One turn moves each row of this set onto another row. After a few examples, where does it send each row asked below?
Z_483: 2; 28; 33; -9; -15; -3; -33; 11; 3; -8; -9; -1; 33; -20; 23; 18; 5; -25; -43; 0; -58; -1
Z_67: -11; 24; 29; 0; -19; -2; -41; 1; 5; -1; -19; 4; 27; -22; 27; 24; 15; -24; -37; -8; -60; 10
Z_423: -13; 45; 11; -4; -14; 39; -2; -7; 25; 19; 9; -22; 28; -3; -14; 45; -14; 8; -49; 5; -26; -7
Z_613: -13; -3; -7; -20; 22; 31; 23; -12; 24; 14; -56; -17; 13; -14; 24; 9; -11; -14; -32; -21; -49; -18
Z_86: -14; -5; -5; -18; 16; 11; 20; -15; 29; 2; -53; -20; 13; -14; 20; 6; -9; -5; -20; -24; -32; -15
Z_839: -24; 13; 3; -10; 13; 25; 14; 40; 5; 35; -5; -24; 3; -32; 4; 44; 4; -19; -36; -48; -62; 29
Z_448: 0; 36; 13; 3; -15; 45; 10; -12; 20; 7; 4; -20; 20; -7; -18; 39; -12; 0; -51; 8; -15; 4
Z_78: -34; 20; 1; -13; 0; 24; 18; 38; 5; 51; -6; -22; -7; -35; 14; 42; -1; -13; -37; -37; -55; 25
Z_836: -20; -6; -14; -23; 11; 9; 26; -9; 25; 15; -48; -4; 5; -4; 30; 11; -7; -10; -30; -16; -48; -17
Z_120: -11; -3; -6; -12; 18; 8; 21; -3; 23; 6; -54; -7; 4; -13; 33; 2; -11; -11; -39; -16; -45; -16
Z_619: -30; 15; -6; -10; -6; 33; 13; 34; 10; 41; -7; -21; -4; -29; 1; 37; -3; 0; -31; -47; -64; 25
Z_419: -1; 36; 8; 9; -2; 37; 9; -11; 28; 9; 9; -25; 20; -6; -15; 35; -16; 0; -49; -5; -8; -5
Z_375: -22; 7; 22; -18; 15; -2; 20; -4; -9; 40; -1; -30; -24; -14; -6; 27; 12; 5; -31; -7; -36; -33
Z_390: -32; 7; -1; -16; -4; 10; -17; -12; 16; 39; -14; -47; 14; -3; 9; -5; -2; -48; -47; -30; -76; 3
Z_150: -7; 45; 7; 2; -6; 33; 6; -7; 16; 26; 9; -23; 17; -8; -5; 41; -28; 3; -48; 5; -10; -2
Z_13: 1; 24; 27; -9; 2; 10; -19; -29; 13; 39; -5; -27; 21; 2; -16; 3; 30; -29; -58; -13; -19; -3
Z_54: -33; 16; 0; -16; -8; 25; 25; 34; 6; 39; -3; -21; -5; -30; 13; 36; -5; -11; -33; -49; -67; 17
Z_539: -18; 3; -14; -22; 5; 5; 14; -20; 23; 14; -60; -9; 4; -16; 27; 8; -12; -15; -30; -16; -42; -14
Z_92: 4; 14; 22; -21; -2; 21; -25; -26; 22; 40; -16; -27; 13; -1; -7; 1; 40; -7; -44; -20; -21; -8
Z_889: -12; 32; 14; -1; -7; 45; 6; -12; 31; 10; 0; -20; 19; 0; -10; 43; -22; -7; -51; 10; -17; 1
Z_837: -16; 29; 34; 8; 3; 13; 7; 10; -23; 15; -10; -49; 2; -18; -24; 12; -3; -40; -43; 7; -54; 10
Z_35: -26; 7; 1; -18; 0; 29; 17; 44; -7; 38; -12; -21; 8; -37; 3; 32; 6; -7; -29; -47; -58; 15
Z_75: -13; 22; 47; 3; -11; 12; -7; -8; -14; 15; 0; -50; -1; -16; -21; 16; 10; -35; -31; 9; -45; 12
Z_927: 1; 29; 38; -1; -14; 6; -26; 9; 8; -4; -10; 8; 35; -21; 16; 8; 20; -26; -39; -7; -52; 19
Z_987: -27; 11; 0; -15; 4; -3; 0; -14; 7; 46; -19; -45; -3; -5; 3; -13; -5; -37; -30; -34; -73; 2
Z_363: -3; 19; 32; 4; -8; 1; -34; 11; 9; -10; -6; 4; 27; -18; 12; 20; 19; -30; -28; -10; -59; 18
Z_508: -6; 25; 38; -9; -20; -5; -32; 13; 2; -3; -7; 13; 31; -26; 13; 18; 13; -24; -38; -19; -47; 12
Z_230: -26; -5; 8; -10; 12; 2; 19; -3; 1; 49; -10; -44; -27; -8; 4; 26; 24; -4; -42; -16; -45; -20

Z_363 moves to Z_539
Z_987 moves to Z_13
Z_837 moves to Z_390
Now these:
Z_613 moves to Z_423
Z_508 moves to Z_120
Z_86 moves to Z_150
Z_836 moves to Z_448

One turn moves each row of this set onto another row. After a few examples, where does it send each row asked below?
Z_880: 16; 41; 26; 19; -1; -2; 1; 10; -29; -32; -13; -13; -3; -4; -20; -18; 0; -4; 9; 31; -1; 16; 10; 30; -17; 11; 6; -33; 48; 23; 9; 4; -1; 41; 3; -1; -13; 5; 14; 8; -39; -1; -7; -28; 10; -30; 52
Z_236: -28; 3; 13; -12; -11; 4; 4; -11; -11; 18; -25; -25; 8; 16; -11; -22; -12; 7; 5; 30; 6; 5; 12; -28; -36; 18; -29; 0; 4; -48; -6; 8; 22; 34; -16; 13; -20; -24; -27; 18; -37; -44; -22; -3; 17; -7; 24
Z_906: -40; 11; 21; -19; -5; -13; 24; -6; -18; 12; -10; -45; 28; 7; -19; 2; -7; 4; 17; 19; 37; 30; -4; -40; -42; 34; -18; -11; -24; -28; -3; 14; 9; 31; -11; 7; -23; 14; -13; 23; -24; -34; -13; -32; -4; 0; 16
Z_641: -13; -13; 25; 3; -15; 21; 10; -32; -5; 8; -21; -19; 28; 22; 14; -13; -30; 15; 10; 6; 4; 8; 26; -16; -30; 13; 11; 20; 16; -30; 0; -12; 28; 34; -23; 25; -7; -18; -23; 41; -30; -15; 19; -33; 27; 8; 30
Z_431: -3; 35; 19; 2; -15; -7; 0; 11; 11; -23; 2; -9; -3; -12; -15; -34; 20; -21; 29; -7; 0; 5; 20; 7; -34; 18; 19; -19; 41; 14; 15; 10; 4; 47; 16; -9; -2; 24; 21; 11; -25; -10; 0; -33; 9; -45; 26
Z_241: -5; 29; 3; -1; -13; -13; -4; -8; 5; -25; -7; -30; -6; -16; 17; -11; 15; 2; 27; 26; -22; 14; 19; 26; -24; 8; 20; -16; 51; 16; 11; 12; -5; 50; -6; 7; -10; 24; 10; -14; -33; -1; 9; -26; -7; -42; 36
Z_119: -27; 13; 15; -12; -1; -8; 24; -20; -41; -1; -30; -25; 22; 10; -21; -8; -40; 13; 12; 32; 26; 22; -16; -16; -17; 28; -26; -3; -6; -8; 11; 2; 18; 39; -12; 11; -30; 14; -26; 22; -45; -61; -23; -10; 8; -17; 40
Z_34: -40; -10; 16; -2; 9; -6; 34; 1; -4; 15; -22; -12; 38; 7; 27; -11; -55; 5; 1; 5; 21; 37; -8; -15; -48; 41; 4; -10; -15; 20; -1; -25; 9; 27; -7; 6; -17; -3; -6; 22; -34; -32; -22; -6; -3; 22; 19
Z_898: 33; -5; 17; -2; 7; 4; -11; 25; 4; -9; -29; -15; 16; -8; 14; -7; -9; -2; 7; 6; -26; 1; 12; 18; -47; 12; 49; 12; 24; 21; 13; -4; -12; 38; -10; -16; -40; 21; 16; -1; -29; 8; -3; -51; 11; -26; 33
Z_127: -5; 5; 2; -14; -1; -1; -5; -2; -1; -22; -9; -26; -24; -31; 7; -9; -1; 4; 12; 9; -22; 15; 21; 25; -50; 16; 43; 5; 36; 39; 13; 4; -12; 49; -15; 7; -16; 22; 14; -20; -38; -8; 9; -36; -13; -23; 26
Z_850: 22; 11; 15; 7; 1; 3; 7; -5; -39; -23; -18; -27; -4; -6; -10; 2; 2; 2; -7; 10; 4; 0; 20; 12; -44; 8; 59; -8; 36; 34; 0; -14; -25; 58; -13; -15; -15; 16; 14; -10; -44; -16; -9; -49; 4; -18; 45
Z_893: 27; 9; 20; -12; 17; 0; -17; 40; -6; -3; -24; -21; -9; -18; -14; -18; 3; 1; -6; 26; -31; 15; 1; 15; -35; 28; 17; 3; 21; 9; 8; 2; -7; 19; -3; -17; -50; 16; 4; -24; -46; -23; -28; -23; 14; -34; 14
Z_112: 6; 24; 20; -7; -6; 6; 12; 2; -3; -9; 5; -24; -21; -13; -32; -28; 28; -8; 4; -2; -8; 20; 15; -7; -33; 27; 47; -6; 41; 13; 13; 6; -5; 42; 3; -7; -10; 31; 16; -27; -35; -38; -17; -22; 11; -34; 0
Z_792: 22; 21; 7; 0; 12; -1; -6; 7; 16; -7; -29; -30; 11; 3; 12; 7; -5; 16; -12; -7; -18; 13; 36; 19; -40; 23; 44; 7; 31; 25; -12; 12; -28; 49; -7; -16; -10; 5; 4; -19; -54; -21; -7; -17; 22; -31; 30
Z_845: -46; 2; -6; -14; -9; -10; 28; -19; -12; 16; -28; -28; 27; 24; -6; 10; -18; 16; -11; -1; 10; 30; 2; -21; -35; 36; -17; -19; -16; -9; -6; -12; -8; 20; -6; 8; -25; -14; -22; 10; -40; -49; -23; 7; 20; -4; 22
Z_415: -20; -9; 16; -13; 8; -3; 28; -22; -32; 23; -30; -14; 7; 7; -7; -20; -54; -6; 14; 19; 33; 36; -19; -29; -43; 26; 25; 7; -8; 6; 14; -12; -8; 43; -16; 20; -35; 16; -10; 39; -36; -38; -9; -38; -8; 11; 40
Z_436: 19; 10; 26; 13; 5; -1; 0; 13; -17; 6; -5; 19; -8; 15; -29; -46; 11; -7; -1; -1; -23; 4; 9; -6; -38; 25; 31; -14; 36; -2; -5; 8; 3; 28; -1; 7; -15; -4; 5; -18; -39; -36; -42; -4; -7; -12; -1
Z_62: -27; -6; 21; -6; -17; 2; 26; -32; -10; -12; -10; -35; 46; 20; -15; 16; -18; 19; 16; -8; 20; 32; 4; -24; -26; 30; 0; 11; -16; -19; 13; 13; 35; 31; -16; 19; -18; 18; -13; 28; -28; -30; 19; -41; 10; -5; 19
Z_947: -5; -19; 11; -11; 21; -10; 37; -14; -20; 23; -20; -17; 23; -5; -7; -16; -30; 6; -13; 23; 8; 33; 15; -43; -49; 56; 12; 14; -17; -4; 3; -12; 5; 33; -16; -2; -38; 17; -13; 20; -40; -48; -4; -22; 4; 26; -5
Z_677: -33; -13; 8; 5; -12; -6; 31; -35; 0; 12; -17; -6; 46; 33; 15; -4; -31; 18; 2; -17; 3; 47; -1; -13; -18; 33; 10; -9; 7; -5; 9; -25; 8; 15; 0; 19; -14; -4; -16; 37; -29; -23; 8; -16; 21; -3; 30
Z_730: -11; -28; 6; -14; 1; 11; 29; -9; -17; 12; -36; -12; 31; 9; -6; -10; -46; -7; 14; -4; -5; 27; -19; -18; -35; 40; 18; 12; -23; 10; 26; -29; 5; 11; -7; 18; -53; 13; -11; 11; -22; -38; -10; -8; 14; 10; 7
Z_116: -22; -9; 0; -5; -19; 3; 33; -20; -17; 1; -41; -29; 51; 19; 17; 13; -20; -5; 23; -2; 10; -5; -1; -17; -25; 24; 4; -7; -13; -3; 10; -42; -1; 20; -13; 8; -42; 12; -13; 31; -13; -15; -1; -22; 27; 0; 28
Z_569: -13; -5; 9; 3; -2; -4; 41; -27; -9; -4; -23; -12; 47; 6; 3; 4; -30; 8; -4; 11; 6; 13; 34; -19; -38; 37; -7; 2; -9; -2; 11; -10; 22; 36; -22; 6; -30; 4; -6; 58; -22; -4; 27; -35; 22; 21; 22
Z_460: -13; -22; 31; -6; 10; 14; 10; 1; -7; 25; -23; -16; 7; 1; 15; -35; -48; -2; 7; 26; 14; 18; 6; -32; -58; 29; 20; 24; -1; -17; -6; -10; 23; 40; -19; 15; -18; -13; -12; 15; -40; -42; -16; -21; -3; 25; 10
Z_725: -19; 7; 0; 1; -5; -28; 36; -21; -8; 12; -18; -8; 34; 18; -10; -17; -3; 2; -2; 31; 3; 25; 9; -37; -24; 38; -35; -16; -3; -36; 11; 5; 30; 29; -7; 0; -42; 11; -11; 36; -35; -40; -5; -10; 14; -9; 11
Z_277: -31; -5; 36; -4; 3; 4; 31; -4; -6; 6; -4; -31; 14; 0; -8; -8; -32; 1; 10; 7; 34; 50; -8; -28; -41; 42; 12; 4; -18; -4; 5; -2; 34; 21; -16; 23; -27; 18; 2; 29; -34; -27; 8; -42; -6; 23; 1
Z_357: 4; 28; 26; 19; -9; -3; -7; 11; -15; -20; -12; 13; 16; 9; -11; -28; 16; -3; 13; -5; -9; -28; 35; 14; -33; 12; 0; -30; 39; 1; -17; -5; 7; 32; -2; -2; 1; -10; 0; 21; -31; -3; -18; -25; 9; -19; 26
Z_379: 32; 7; 24; 17; 10; 15; -2; 1; -19; -11; -25; -7; 13; 11; -8; -9; -5; -3; 7; -20; -10; -20; 41; 4; -47; 25; 55; 4; 26; 22; -21; -7; -15; 42; -12; 6; -1; -4; 2; -9; -41; -19; -8; -22; 6; 7; 7
Z_411: -44; -11; 10; -20; 5; -16; 27; -25; -26; 10; -14; -14; 7; -2; -8; -1; -29; 16; 18; 1; 10; 41; -13; -14; -34; 43; 7; -1; -17; 13; 2; -9; 0; 14; -23; 39; -34; 28; -19; 16; -35; -33; -1; -27; -28; 13; 6
Z_255: 21; 22; 18; 5; -8; -4; -9; 18; 2; -9; -22; -24; 7; 2; 4; -7; 28; 4; 1; 24; -25; 3; 11; 17; -15; 8; 16; -16; 42; -13; 4; -8; -6; 18; -5; -16; -42; 17; 7; 2; -30; 7; -7; -38; 30; -46; 33
Z_463: 27; 9; 8; 9; 5; -15; -11; 7; -27; -16; -19; -1; -21; 5; -31; -29; -2; -11; 5; 7; -7; 28; -7; 6; -33; 20; 38; -8; 37; 17; 16; 10; -8; 47; 11; -5; -28; 15; 14; -14; -61; -45; -15; -28; -6; -41; 35
Z_783: 17; 29; -1; 11; -7; -13; 14; -3; -3; -27; -13; -8; 25; -7; -8; -15; 23; -2; -4; 17; -26; -14; 51; 8; -33; 20; -4; -21; 39; 7; 12; 7; 2; 54; 1; -26; -15; 10; 10; 13; -26; -5; 2; -20; 27; -32; 29
Z_68: 24; 18; 9; 4; 18; -23; 9; 20; -4; 6; -7; 2; -6; -16; -17; -50; 16; -17; -6; 32; -21; 19; 24; -13; -42; 40; 16; -17; 36; 4; 8; 7; -11; 42; 13; -23; -26; 18; 14; -6; -39; -32; -21; -10; 4; -21; 4
Z_472: -9; 30; 21; -1; 6; -17; -12; 29; 16; -5; -11; -5; 4; -12; 18; -22; 2; 10; -7; 9; -10; 8; 25; 24; -42; 16; 10; -21; 42; 19; -11; -1; -14; 39; 2; -26; -6; 5; 6; 17; -43; 0; -21; -33; 13; -42; 44
Z_401: -43; 1; 3; -7; -13; -12; 35; -37; -16; -8; -23; -25; 30; 13; 8; 24; -26; 15; 24; -4; 12; 21; -1; -4; -29; 27; 3; -8; -14; 11; 2; -3; 12; 27; -34; 40; -31; 22; -9; 22; -27; -15; 13; -26; -18; 10; 20
Z_378: 8; 16; 20; 2; 6; -4; 2; 13; 22; 11; -4; 4; -13; 5; -3; -29; 1; 13; -24; 5; -32; 44; 6; 17; -35; 21; 42; -7; 48; 10; 10; 15; -5; 29; -3; -6; -23; 6; 16; -14; -46; -15; -24; -15; 11; -36; 22
Z_972: 14; 32; 24; -7; 3; 17; 7; 10; -3; -28; -8; -36; 4; -26; -18; -11; 0; -9; 19; -6; 0; 1; 38; 13; -45; 30; 38; 3; 27; 42; 6; 10; -13; 54; 1; -6; 6; 23; 14; -12; -26; -13; 2; -26; 14; -19; 16
Z_753: -25; 10; 15; 7; -19; 9; 42; -42; -26; -5; -31; -28; 9; 22; -3; 12; -33; 9; 2; 13; 30; 24; -3; -10; -12; 15; 9; -4; 7; -5; 8; -24; 22; 31; -29; 28; -35; 10; -7; 43; -44; -27; 15; -34; 24; 1; 43
Z_672: -47; 12; 9; -7; -6; -30; 25; -26; -22; 1; -16; -23; 27; 10; 6; 4; -13; 15; 32; 17; 16; 27; -13; -14; -14; 37; -21; -20; -7; -6; -5; -4; 10; 17; -17; 33; -29; 31; -21; 18; -35; -35; -5; -16; -23; -6; 14
Z_598: 36; -1; 6; 9; 12; 3; 16; -3; -2; -14; -14; -5; 0; -17; -8; -20; -1; -5; -17; -2; -24; 9; 49; 2; -48; 38; 52; 9; 33; 32; 11; -11; -6; 46; -4; -16; -22; 16; 17; 4; -41; -13; 19; -34; 19; -4; 6
Z_723: -5; 17; 3; -14; 5; -18; -16; 5; -4; -9; -7; -27; -33; -26; -4; -25; 16; 2; 19; 23; -20; 29; 11; 15; -30; 26; 21; -7; 43; 17; 5; 6; -18; 37; 3; 6; -17; 26; 1; -26; -48; -28; -2; -21; -13; -42; 18
Z_151: -32; 2; 14; -9; -7; -3; 29; 1; -22; 12; -26; -18; 27; 5; -3; -17; -18; -5; 14; 24; 6; 19; -20; -18; -14; 37; -25; -21; -6; -11; 12; -40; 11; -2; -2; 9; -48; 11; -19; 24; -19; -32; -25; -3; 23; -5; 12

Z_792 moves to Z_34
Z_906 moves to Z_431
Z_236 moves to Z_357
Now these:
Z_151 moves to Z_255
Z_415 moves to Z_463
Z_947 moves to Z_68
Z_401 moves to Z_127

